One turn moves each row of this set onto another row. After a few examples, where does it send each row asked below?
latid: [22,16,-19,-5,-10,-13,-21,-5,-33,4,-12,19,4,-12]
Noner: [28,11,5,3,38,-24,30,-5,20,-11,16,-16,-12,-13]
Togib: [25,6,-33,23,-19,14,42,-41,14,20,19,9,12,-25]
pazav: [12,1,-39,19,-12,13,34,-44,0,28,0,24,4,-27]
bef: [25,16,-27,5,-12,-10,-25,-2,-18,-11,1,11,0,1]
febit: [-5,33,3,20,15,15,0,4,17,6,-1,16,-22,-37]
vaton: [18,12,-15,-1,-6,-6,-13,14,-34,12,-23,18,1,3]
lubo: [-6,-19,24,16,-5,26,-2,25,-2,6,-23,25,-5,2]
zedi: [-6,-6,19,10,-51,26,27,3,-7,34,-5,7,2,-29]
toli: [14,24,-34,1,-22,22,37,-47,9,14,0,-10,-5,-22]
kotuz: [-11,-14,6,13,-37,34,35,5,5,33,-24,14,-4,-9]
tas: [-11,-19,23,-27,-17,-3,37,-9,-10,-9,-1,-10,36,-3]
Bita: [13,29,-22,-18,-9,-2,-3,11,-36,-1,-3,27,11,-12]
vuze: [-2,1,7,17,7,19,56,3,26,29,-21,5,-25,-21]
petar: [5,-24,21,-22,-25,-5,35,-2,-11,-14,6,-16,23,8]
sukud: [22,3,13,6,40,-31,22,-11,13,6,17,-15,-3,-22]
pim: [1,20,19,4,-4,17,61,-6,12,19,-14,1,-23,-48]
viso: [-26,-27,20,-21,10,6,39,-7,-3,-4,12,6,31,-6]
Zuduv: [1,15,-5,31,19,20,6,16,17,18,-19,23,-29,-16]
pon: [-4,-12,28,-33,-14,9,37,-7,-14,-9,9,-20,19,2]
tuze: [16,13,-33,5,-20,6,43,-49,10,15,-7,-5,7,-29]
ninom: [18,19,-40,0,-31,1,48,-34,10,13,-4,-12,0,-18]
lesam: [26,17,-20,-3,-20,3,-23,-6,-33,9,-1,9,-7,-5]
nimu: [7,-11,35,19,-11,24,-9,11,-3,-9,-1,30,-2,-23]
fub: [9,12,-34,-7,-5,-1,-3,-6,-36,15,-13,42,1,-16]
Bak: [34,4,11,7,34,-28,33,10,-4,19,25,-1,-1,-25]
nede: [11,-13,19,5,40,-26,33,2,0,21,21,3,-1,-22]
verus: [-16,-13,15,-26,-11,13,44,2,-8,-8,-15,-4,31,9]
Fitu: [28,-6,12,25,41,-21,28,0,15,18,8,-8,-8,-9]
Dum: [8,9,-36,19,-13,21,47,-43,24,19,-10,-1,6,-13]
Rasaz: [25,2,22,3,38,-9,21,-9,11,-1,26,-22,-12,-15]
semar: [-14,-8,10,-19,-8,19,45,-7,-1,-20,13,4,43,-3]

kotuz -> lubo
nede -> pazav
Now these:
sukud -> tuze
petar -> bef
toli -> pon
pim -> zedi
Fitu -> Dum
semar -> Bita

One turn moves each row of this set onto another row. After a few examples, where does it send each row asked below?
Mezon: [15,34,-9,36,4,3,23,10,12,-5,-2,-32,11,6,-3,-42,-25,-2,24,5,12,-14,3,10,-16,34,-1,25,23,-1,-9,-12,5,0,1,12,14,2,6,-17,4,-17,26,-36,11,21,50,4,-11,9]
zep: [-7,-1,-34,7,-2,-34,-3,-7,31,23,-26,-19,19,-26,-23,3,-15,-11,5,0,-30,9,-29,-3,-11,-3,-14,34,22,-2,-14,1,-10,-33,-5,-18,27,-7,6,-22,14,-3,9,-37,27,4,-19,-18,-16,16]
suder: [10,6,-11,-15,11,-14,20,3,2,2,16,10,9,-9,2,47,5,16,-18,-2,-10,12,1,-37,7,-4,4,-2,4,9,26,16,-32,-15,-32,40,11,23,-9,2,6,14,-6,4,-16,-18,20,-46,2,22]
luta: [-12,-10,-16,-13,11,-7,-10,-18,-13,50,-26,-14,12,-18,-21,2,-3,7,19,-1,-21,30,-32,19,29,16,7,-19,3,-5,-15,-5,-2,-26,-3,-23,21,-16,17,1,19,-38,-8,-12,3,-11,-31,-17,29,-15]
Tovip: [22,30,-1,22,5,9,26,7,18,-1,0,-39,13,11,-5,-41,-29,-1,25,-1,10,-14,-4,13,-17,28,1,26,16,-5,-17,-12,-8,-11,6,7,9,4,18,-18,10,-18,27,-42,12,14,45,4,-15,3]
Peli: [20,17,31,1,11,-10,-6,-29,11,6,12,-6,1,17,-22,13,3,38,-3,26,26,0,2,-45,-23,1,-5,9,21,-7,0,20,22,-5,-15,41,-24,-13,-23,4,1,0,-8,15,-22,-22,-9,-29,-10,15]
faram: [-16,-14,1,-2,-17,9,-37,-13,-1,3,-3,-14,-1,37,2,20,-14,15,-17,-37,-14,8,-13,-12,25,-37,-2,-5,11,-10,41,2,-20,-41,0,-5,12,-8,8,-15,22,6,32,21,8,-26,-20,-8,21,-3]
birir: [-6,23,3,-2,-34,7,-16,35,-14,1,-5,-12,-4,-4,-17,-30,-7,-8,20,20,-6,-8,12,27,-24,-10,-17,-18,-18,5,-16,-7,11,14,27,2,7,-33,-11,-11,5,-13,-15,23,31,32,-31,4,-19,-8]
tosut: [-20,4,-19,-15,9,20,21,-27,-11,-18,34,38,2,13,-27,-4,-3,-1,23,6,19,7,-12,29,-1,-20,12,-31,23,28,3,-2,-12,32,-4,35,-29,14,-16,16,9,29,-21,-2,-7,-5,3,-9,29,-41]
doko: [-18,-10,13,12,25,5,10,-31,11,5,39,33,14,6,-14,-32,-3,-1,13,37,21,3,-12,-42,6,-11,4,15,5,7,-8,7,9,-17,3,27,-50,8,-22,-10,8,-5,-16,-6,-17,-21,-13,-16,-9,-36]
minu: [-15,-3,19,7,14,-2,-35,2,-17,15,4,-7,23,21,-13,8,-16,22,1,-15,-4,-4,4,24,25,16,0,17,-21,-22,10,12,-27,-48,-4,-15,7,17,10,-2,26,-48,18,-28,3,22,23,13,-13,-2]
poga: [-5,-15,0,22,-20,1,-21,-23,-18,-1,11,15,-33,-4,7,8,-10,18,23,6,-36,-7,-31,-6,9,-31,-18,-22,-5,18,-11,-26,19,12,15,-4,19,-43,-13,6,8,14,6,30,-4,-35,-22,21,-5,-19]
Tiv: [-25,6,-10,-41,-30,37,15,-5,3,11,-21,-36,18,5,-7,-16,5,-1,16,-2,-1,19,7,21,10,5,9,-21,17,-15,9,-16,10,1,23,-16,22,-35,-5,-10,2,-3,-7,30,6,-12,-31,5,22,-14]
Nined: [22,4,-5,-5,-2,-38,-4,19,-7,-18,4,25,14,-4,-11,30,8,-4,-17,-5,3,10,8,13,-11,0,-9,-5,-1,19,0,21,-26,19,-14,31,3,35,16,15,1,2,-11,-8,-36,33,46,-15,-9,23]
Paf: [-12,32,-21,-6,-19,-17,-18,49,1,20,-3,-1,10,-12,5,-33,-15,-10,-34,10,-24,-19,-12,12,-16,-9,-16,25,40,-18,-15,1,1,-5,7,-7,8,20,0,10,8,-4,-8,-10,17,31,-26,-15,-10,-8]
dep: [-3,1,-19,3,-10,-1,17,7,0,-56,14,15,13,-6,-20,-12,5,-40,16,8,7,-2,9,23,0,-24,2,-15,12,26,1,12,-17,36,17,36,-7,25,5,6,0,27,-8,-8,-19,17,44,9,8,-3]
fif: [-26,-19,10,-1,-14,6,-39,-10,-1,-5,-4,-18,-8,39,-4,20,-8,10,-25,-32,-21,4,-5,-13,31,-34,0,-7,10,-14,34,8,-13,-23,3,-15,18,-8,0,-11,23,6,30,21,12,-24,-19,-9,20,-3]
Dagub: [-4,0,-15,-8,11,6,27,-39,-6,8,38,12,9,6,-25,29,-2,29,31,7,-4,12,-6,-18,4,-34,-2,-9,-20,17,-5,3,-27,2,-29,36,-2,-3,-26,5,21,20,-29,1,-24,-29,-4,-28,18,-7]
vemu: [13,-11,15,12,8,-29,-5,-9,-10,-47,-24,20,2,6,-21,29,9,-30,3,9,-16,4,-28,6,7,25,25,-8,-1,-14,11,-3,-2,13,23,23,-38,19,19,-16,-3,2,10,11,-26,23,17,30,3,0]
Nazur: [7,18,-3,2,0,11,22,13,5,12,4,8,-35,6,25,-45,-7,12,-6,10,-4,-3,-20,9,-16,8,11,3,30,16,-32,-38,39,38,4,-11,2,5,11,25,-11,-2,6,-13,1,-15,7,-2,-9,-37]
mub: [9,16,-3,3,-6,10,21,10,-1,7,8,12,-32,17,14,-40,-16,6,-4,8,-7,-5,-17,15,-12,0,13,-1,34,17,-27,-34,46,59,8,-14,10,2,12,25,-8,-4,4,-6,1,-11,3,-10,-3,-33]
Soruz: [-3,-7,2,30,-25,-5,-27,-22,-12,2,1,2,-43,2,7,2,-3,18,14,8,-28,-8,-27,-7,2,-26,-23,-23,3,24,-18,-24,21,18,10,-7,20,-42,-19,3,5,18,5,29,-6,-31,-22,16,1,-14]
Sapi: [25,-6,35,-11,12,-24,-2,5,-4,-31,-20,-17,-5,3,-8,31,19,3,-26,14,-8,4,5,-34,3,-3,20,10,-13,-36,6,21,25,25,-1,29,-4,13,16,18,-2,-5,-3,12,-31,-8,5,-6,1,21]
Kemor: [-16,-1,10,12,16,-6,-33,10,-14,18,-1,-2,21,20,-1,-2,-17,23,-3,-10,-1,6,5,20,14,2,-4,23,-31,-18,9,15,-24,-48,-13,-15,7,23,8,1,18,-52,14,-32,-1,18,27,6,-10,5]
Sedu: [2,-20,-2,11,5,-11,10,-33,10,-29,19,16,21,31,-31,-28,-11,-33,9,-1,12,5,-29,3,1,-10,11,15,4,-5,-8,-5,-23,16,21,0,-61,22,16,-31,16,10,-2,0,-34,2,-1,5,17,-29]

Tiv -> luta
fif -> minu
Sedu -> doko
Now these:
poga -> faram
tosut -> Dagub

